0: {117, 090, 138, 062, 101, 242, 054, 077, 107, 133, 133, 092, 141, 097, 132, 164, 078, 148, 131,
 109, 159, 121, 067, 185, 206, 159}
1: {139, 080, 116, 033, 097, 230, 017, 095, 112, 137, 129, 095, 147, 090, 138, 170, 057, 106, 160,
 085, 152, 110, 053, 173, 197, 187}
2: {090, 159, 148, 089, 128, 138, 134, 103, 167, 118, 140, 128, 111, 100, 137, 142, 080, 138, 139,
 124, 150, 151, 085, 139, 152, 158}
3: {096, 147, 090, 078, 133, 163, 151, 071, 150, 121, 114, 121, 085, 087, 125, 138, 136, 139, 123,
 122, 178, 166, 086, 150, 154, 145}
4: {036, 211, 170, 112, 163, 089, 255, 071, 190, 105, 120, 138, 097, 116, 112, 074, 129, 142, 082,
 175, 155, 201, 131, 126, 113, 127}
5: {083, 146, 104, 066, 154, 169, 165, 066, 163, 130, 104, 118, 052, 097, 116, 114, 150, 121, 125,
 131, 180, 169, 099, 182, 155, 141}
6: {105, 142, 140, 092, 109, 135, 187, 081, 158, 113, 142, 116, 148, 115, 112, 121, 112, 145, 114,
 131, 156, 152, 090, 155, 160, 127}
7: {081, 149, 153, 103, 123, 164, 161, 072, 146, 128, 131, 117, 092, 110, 118, 149, 111, 157, 120,
 129, 172, 169, 091, 161, 163, 129}
8: {146, 116, 114, 094, 062, 201, 075, 091, 103, 125, 142, 083, 148, 105, 116, 199, 089, 177, 130,
 094, 153, 132, 028, 137, 205, 142}
9: {094, 153, 133, 091, 119, 162, 153, 074, 142, 126, 140, 123, 111, 112, 122, 149, 113, 135, 115,
 127, 169, 167, 097, 147, 164, 132}
10: {101, 141, 110, 076, 143, 159, 154, 072, 161, 126, 112, 112, 084, 092, 107, 142, 136, 133, 124,
 123, 171, 169, 069, 167, 159, 131}
11: {063, 185, 117, 109, 154, 118, 220, 072, 165, 113, 113, 129, 055, 102, 108, 131, 129, 132, 103,
 141, 184, 185, 101, 133, 127, 126}
12: {097, 155, 100, 098, 120, 162, 148, 090, 140, 133, 113, 112, 090, 101, 116, 150, 107, 132, 125,
 105, 170, 155, 065, 139, 148, 142}
13: {112, 145, 099, 094, 091, 157, 145, 086, 124, 120, 115, 110, 093, 097, 106, 172, 113, 146, 128,
 099, 171, 141, 038, 128, 163, 117}
14: {119, 140, 135, 094, 105, 150, 185, 074, 147, 115, 128, 123, 148, 112, 114, 117, 118, 146, 104,
 134, 147, 140, 087, 141, 167, 130}
15: {098, 155, 113, 076, 131, 160, 155, 064, 150, 129, 112, 110, 073, 103, 111, 140, 137, 137, 131,
 117, 180, 163, 078, 166, 158, 140}
16: {078, 158, 154, 093, 121, 139, 120, 102, 168, 124, 148, 136, 117, 101, 130, 140, 084, 135, 144,
 116, 154, 152, 086, 141, 152, 162}
17: {081, 155, 151, 098, 128, 133, 132, 109, 165, 123, 135, 134, 112, 101, 137, 149, 079, 134, 131,
 128, 153, 158, 083, 139, 155, 153}
18: {111, 137, 141, 084, 116, 146, 180, 075, 152, 106, 131, 117, 145, 112, 106, 123, 118, 142, 103,
 127, 148, 148, 086, 152, 158, 123}
19: {089, 194, 118, 132, 081, 113, 205, 084, 139, 114, 142, 116, 129, 116, 113, 183, 134, 197, 113,
 110, 161, 175, 059, 082, 159, 095}
20: {104, 152, 126, 112, 097, 118, 119, 124, 149, 110, 148, 123, 148, 106, 116, 176, 084, 161, 121,
 102, 151, 141, 043, 111, 146, 144}
21: {098, 131, 155, 080, 128, 176, 145, 066, 142, 129, 120, 103, 099, 110, 108, 154, 105, 147, 121,
 127, 165, 167, 085, 192, 167, 142}
22: {106, 148, 096, 084, 121, 166, 167, 068, 152, 124, 098, 121, 063, 092, 117, 134, 143, 138, 125,
 119, 176, 165, 069, 154, 156, 128}
23: {148, 095, 095, 050, 111, 224, 082, 081, 125, 141, 100, 105, 099, 094, 124, 139, 118, 119, 151,
 104, 168, 128, 053, 189, 202, 162}
24: {074, 150, 147, 095, 111, 166, 161, 070, 151, 126, 141, 116, 101, 109, 117, 146, 099, 150, 123,
 126, 164, 176, 098, 152, 162, 132}
25: {105, 155, 144, 101, 111, 140, 174, 092, 156, 126, 121, 111, 135, 107, 101, 115, 111, 142, 134,
 133, 146, 142, 087, 141, 166, 119}
26: {060, 210, 131, 119, 134, 076, 247, 081, 188, 109, 115, 138, 110, 121, 116, 131, 129, 154, 102,
 146, 155, 198, 126, 090, 113, 111}
27: {085, 153, 138, 085, 116, 161, 152, 074, 144, 118, 142, 115, 122, 116, 115, 157, 102, 146, 112,
 130, 171, 177, 095, 143, 162, 135}
28: {107, 142, 144, 084, 103, 143, 184, 073, 151, 114, 111, 115, 147, 115, 113, 115, 111, 141, 107,
 121, 146, 148, 088, 141, 166, 134}
29: {099, 159, 153, 085, 108, 138, 177, 080, 147, 107, 127, 122, 154, 117, 104, 113, 106, 150, 114,
 132, 150, 150, 084, 140, 163, 130}

{129, 098, 102, 064, 111, 216, 077, 089, 124, 138, 121, 092, 099, 087, 116, 156, 091, 106, 141,
 100, 177, 127, 055, 189, 185, 164} --> 23 0 1
{103, 150, 097, 075, 132, 168, 167, 067, 149, 136, 116, 116, 070, 096, 116, 150, 142, 137, 131,
 123, 189, 170, 084, 163, 150, 138} --> 15 3 22
{112, 167, 104, 083, 102, 124, 143, 101, 153, 119, 123, 116, 146, 104, 118, 166, 070, 137, 126,
 098, 154, 155, 066, 100, 146, 125} --> 20 12 2
{081, 127, 127, 067, 167, 179, 138, 073, 164, 140, 115, 116, 064, 087, 118, 108, 102, 101, 125,
 143, 183, 156, 103, 201, 154, 141} --> 5 10 15
{104, 149, 136, 087, 101, 157, 150, 092, 149, 125, 115, 109, 147, 112, 127, 144, 088, 140, 127,
 130, 156, 158, 093, 135, 156, 152} --> 27 9 28
{056, 152, 180, 071, 168, 161, 173, 077, 183, 120, 106, 123, 109, 110, 105, 074, 112, 104, 117,
 154, 161, 158, 137, 200, 143, 145} --> 5 21 7
{106, 116, 151, 074, 121, 192, 126, 076, 136, 130, 119, 106, 108, 100, 106, 160, 105, 144, 125,
 127, 170, 162, 079, 196, 181, 146} --> 21 7 9
{021, 210, 142, 118, 203, 082, 255, 049, 206, 121, 105, 146, 012, 090, 109, 087, 146, 116, 077,
 173, 191, 220, 151, 151, 093, 115} --> 4 11 26
{088, 161, 148, 095, 112, 154, 169, 090, 148, 123, 110, 102, 135, 114, 101, 137, 129, 139, 133,
 126, 158, 154, 085, 161, 158, 121} --> 25 18 29
{088, 144, 097, 074, 130, 163, 160, 059, 151, 129, 118, 116, 065, 106, 114, 146, 152, 132, 127,
 121, 182, 164, 077, 170, 163, 141} --> 15 10 22
{097, 141, 094, 083, 128, 166, 153, 065, 148, 125, 115, 119, 083, 090, 126, 137, 139, 140, 128,
 121, 178, 171, 076, 156, 148, 143} --> 3 15 22
{094, 160, 134, 096, 097, 158, 162, 083, 135, 117, 140, 109, 132, 116, 115, 163, 102, 166, 121,
 123, 157, 165, 079, 124, 165, 118} --> 27 9 24
{066, 195, 131, 092, 127, 094, 207, 079, 177, 115, 120, 137, 105, 104, 117, 132, 096, 130, 104,
 132, 157, 190, 108, 110, 115, 123} --> 26 11 4
{076, 184, 156, 106, 118, 113, 211, 076, 162, 111, 125, 131, 140, 118, 106, 098, 113, 154, 101,
 145, 154, 169, 098, 121, 141, 124} --> 29 6 28
{065, 180, 130, 072, 149, 105, 200, 069, 178, 121, 121, 140, 083, 100, 123, 121, 103, 106, 110,
 145, 173, 197, 125, 131, 120, 137} --> 11 26 4
{131, 100, 114, 040, 102, 215, 047, 085, 114, 131, 129, 102, 130, 103, 142, 175, 058, 107, 154,
 096, 152, 125, 066, 166, 194, 170} --> 1 0 23
{075, 186, 110, 095, 145, 120, 217, 053, 167, 120, 116, 125, 056, 109, 110, 136, 164, 148, 108,
 135, 175, 179, 083, 150, 125, 117} --> 11 22 15
{090, 154, 149, 101, 107, 143, 176, 089, 142, 112, 119, 124, 153, 117, 106, 118, 097, 161, 105,
 131, 151, 151, 088, 127, 157, 140} --> 29 28 14
{065, 181, 158, 112, 136, 132, 213, 057, 157, 125, 129, 127, 071, 110, 107, 138, 138, 168, 107,
 145, 170, 206, 096, 142, 146, 111} --> 11 7 24
{077, 145, 150, 091, 128, 142, 124, 119, 164, 117, 149, 130, 127, 099, 128, 140, 088, 128, 141,
 119, 156, 151, 082, 141, 139, 157} --> 16 2 17
{102, 141, 095, 091, 107, 158, 142, 080, 142, 129, 121, 110, 084, 091, 112, 151, 116, 142, 127,
 112, 174, 159, 048, 143, 162, 127} --> 12 13 22
{067, 194, 147, 103, 139, 108, 184, 099, 182, 115, 125, 145, 088, 103, 128, 136, 099, 147, 121,
 137, 168, 171, 104, 120, 141, 136} --> 11 17 2
